[[126 127]
 [136 155]
 [129 129]
 [124 129]
 [127 129]]
->
[[136 155]
 [129 129]
 [127 129]
 [126 127]
 [124 129]]

[[140 109 114]
 [116 144 121]
 [132 111 109]
 [119 131 133]
 [102 149 154]
 [121 122 110]
 [134 133 138]]
->
[[140 109 114]
 [134 133 138]
 [132 111 109]
 [121 122 110]
 [119 131 133]
 [116 144 121]
 [102 149 154]]

[[127 129 114 110 124 136 131 103 128 143 137 128 112]
 [150 126 115 120 126 130 139 129 148 118 121 126 110]
 [140 113 152 126 120 118 153 117 134 126 127 116 132]
 [111 118 123 136 144 123 121 110 130 146 125 128 136]
 [109 143 130 141 128 132 107 152 104 127 134 140 137]
 [135 145 115 118 129 138 118 141 139 112 125 132 125]
 [114 130 118 145 150 124 120 134 126 115 127 136 156]]
->
[[150 126 115 120 126 130 139 129 148 118 121 126 110]
 [140 113 152 126 120 118 153 117 134 126 127 116 132]
 [135 145 115 118 129 138 118 141 139 112 125 132 125]
 [127 129 114 110 124 136 131 103 128 143 137 128 112]
 [114 130 118 145 150 124 120 134 126 115 127 136 156]
 [111 118 123 136 144 123 121 110 130 146 125 128 136]
 [109 143 130 141 128 132 107 152 104 127 134 140 137]]

[[110 112]
 [ 99 113]
 [112 156]
 [101 140]
 [132 114]
 [115 133]
 [109 140]]
->
[[132 114]
 [115 133]
 [112 156]
 [110 112]
 [109 140]
 [101 140]
 [ 99 113]]

[[110 119 123]
 [121 136 151]]
->
[[121 136 151]
 [110 119 123]]

[[126 119 132 125 138 121 135 107]
 [135 107 124 134 133 123 115 118]
 [ 98 158 127 109 134 132 136 107]
 [100 128 130 126 115 121 122 123]
 [111 126 131 115 132 128 105 129]
 [106 134 138 114 132 123 132 138]
 [145 119 122 109 118 127 119 127]
 [133 129 125 112 125 126 118 115]
 [110 124 122 127 140 126 135 130]]
->
[[145 119 122 109 118 127 119 127]
 [135 107 124 134 133 123 115 118]
 [133 129 125 112 125 126 118 115]
 [126 119 132 125 138 121 135 107]
 [111 126 131 115 132 128 105 129]
 [110 124 122 127 140 126 135 130]
 [106 134 138 114 132 123 132 138]
 [100 128 130 126 115 121 122 123]
 [ 98 158 127 109 134 132 136 107]]
---
[[119 151 136]
 [132 126 126]
 [150 128 129]
 [132 112 140]
 [107 126 108]]
->
[[119 151]
 [132 126]
 [150 128]]

[[133 107]
 [128 135]
 [125 102]
 [142 111]]
->
[[133 107]
 [128 135]
 [125 102]]

[[117 130 136 107]
 [153 125 110 146]
 [137 116 111 145]
 [127 115 116 140]]
->
[[117 130]
 [153 125]
 [137 116]]

[[131 140 131 136 111]
 [124 115 138 106 124]
 [130 130 139 125 129]]
->
[[131 140]
 [124 115]
 [130 130]]

[[128 123]
 [119 127]
 [138 140]
 [138 105]
 [135 138]]
->
[[128 123]
 [119 127]
 [138 140]]

[[150 126 112 141]
 [124 114 118 133]
 [126 141 136 116]
 [139 135 122 134]
 [125 140 135 119]]
->
[[150 126]
 [124 114]
 [126 141]]

[[122 120 148 133]
 [115 115 158 124]
 [122 118 149 135]]
->
[[122 120]
 [115 115]
 [122 118]]

[[114 126 135 134 141]
 [122 116 150 127 117]
 [109 150 122 125 115]
 [127 123 107 150 135]]
->
[[114 126]
 [122 116]
 [109 150]]
---
[[116 129 132 123 129]
 [141 119 146 137 130]
 [129 129 119 114 116]
 [116 155 114 126 116]
 [135 137 125 122 132]
 [140 130 129 141 145]
 [130 124 132 131 141]
 [106 138 124 135 125]
 [148 119 139 125 141]]
->
[[129 123 132 129 116]
 [130 137 146 119 141]
 [116 114 119 129 129]
 [116 126 114 155 116]
 [132 122 125 137 135]
 [145 141 129 130 140]
 [141 131 132 124 130]
 [125 135 124 138 106]
 [141 125 139 119 148]]

[[140 120]
 [123 123]
 [122 123]
 [111 129]
 [108 112]
 [156 120]]
->
[[120 140]
 [123 123]
 [123 122]
 [129 111]
 [112 108]
 [120 156]]

[[116 102 154 139  99 135 102 128]
 [137 118 140 146 111 135 115 122]
 [118 111 140 134 112 155 115 137]
 [152 124 124 131 112 126 109 102]
 [122 136 136 143 129 122 128 125]]
->
[[128 102 135  99 139 154 102 116]
 [122 115 135 111 146 140 118 137]
 [137 115 155 112 134 140 111 118]
 [102 109 126 112 131 124 124 152]
 [125 128 122 129 143 136 136 122]]

[[140 133 157 129]
 [135 129 130 139]
 [129 133 119 140]]
->
[[129 157 133 140]
 [139 130 129 135]
 [140 119 133 129]]

[[120 121 132 112 131 134 122 133 139 109 119 107 119 134 118 132]
 [133 112 132 130 141 130 123 139 104 155 136 126 140 153 142 131]
 [124 114 135 107 113 133 122 151 142 126 140 142 129 143 137 125]]
->
[[132 118 134 119 107 119 109 139 133 122 134 131 112 132 121 120]
 [131 142 153 140 126 136 155 104 139 123 130 141 130 132 112 133]
 [125 137 143 129 142 140 126 142 151 122 133 113 107 135 114 124]]

[[134 119 129]
 [111 104 135]
 [121 111 140]
 [122 125 147]]
->
[[129 119 134]
 [135 104 111]
 [140 111 121]
 [147 125 122]]
